One turn sends every row of this set to another row. A few are shown first. Where does it send the rows asked after them?
Ludu: [-13   7  25   0 -11   2  -1   7   7   2  -5  15   9   4]
bame: [  1  14   4  -5   7 -10 -12 -33  -4   0   6 -10   5  11]
peduf: [ -6   5  12   7 -12   2  -7   0 -12  10 -20  22  13  -2]
retir: [  0  -7 -22   5   1  -5   2  -1   3 -14  -1  18 -15  13]
nerav: [ -7  -6 -14   1   5   1  12   8  -1 -14   3   4 -17  13]
nudo: [ -7  12  19  -4 -14   0   0   8  -3  11 -23  15   6   9]
laka: [ 10  12  -4  11 -19 -20  -4 -10  15  -5 -10 -14   9   7]
rizo: [  3  13   3   7   6  -8 -10 -34   3   8  10  -6   5  12]
fisul: [-21   7   0   8  12 -19  13   7   0   3  10  -5  -2   0]
Sab: [ -9  -6 -21   0   3   4   7   6  -6 -10  -2   2 -21   9]
vezam: [ -1   4   9   7  -9  -5 -12   6  -2  12 -21  21  10 -10]
bov: [  2   8  -1  -7   4 -11 -10 -37   3   3   5  -4   4   9]
Siru: [ -1  -5 -17  11   4  -1   1  10 -15 -14  -5  -5 -17   4]
digu: [ -2   3  20   1 -13  -1  -3   5   0   9 -25  20   8   7]
dase: [ -4   8  14  -4 -11  -5  -3  12   8  13 -20  19   6   0]
nafiv: [ -8   7 -23  11   3  -2   4   6 -10 -15 -10  -6 -20   3]
viteg: [  5   5  -9  11 -17 -17  -1 -18  19  -6  -2  -1  14   5]
Dulot: [ -5  -5 -21   3   3   3   2   8 -12 -10  -6  -3 -21   7]
fot: [ -1   1  17   7 -12   0  -8   2  -6   8 -26  21  10   3]
Guv: [  6  18 -12  11 -11  -2   9  -7 -10  24 -10  18  -5  -6]
meka: [ -6   7  21  14 -12   1 -14   6 -10   1 -14   7   9  -8]
sima: [-14   4 -23   4   4   0  13   2   0 -15  -1   5 -17   8]
kozu: [  6  20   9   3   3 -11 -10 -24   3   9   2 -19  -2  16]
vozag: [ -3  22   1 -12   9  -4  -2 -22   2  14  -8 -17  -4  16]
kepa: [ -3  13  -9   1  13  -1 -10 -35  -8  13  -2  -5   5   4]
pur: [  5  24  -6   1 -13  -4  15   1  -2  25 -12  11 -10   2]
kofa: [  2  18   7  -8   5 -11 -12 -28  -4   0   2 -16   2  14]
Belet: [-16   8  -2  17  11 -20   4   8 -11   2   4 -11  -2  -7]
Mir: [  8   3 -18   7  -3  -9  -4  10  -3 -13 -15  -2 -23  13]
Nam: [  7  16   4  -8   1 -14 -13 -28  -2   4  -6 -20  -4  11]

retir turns into kepa
Siru turns into Nam
Now these:
Dulot turns into kofa
Belet turns into laka
rizo turns into vezam

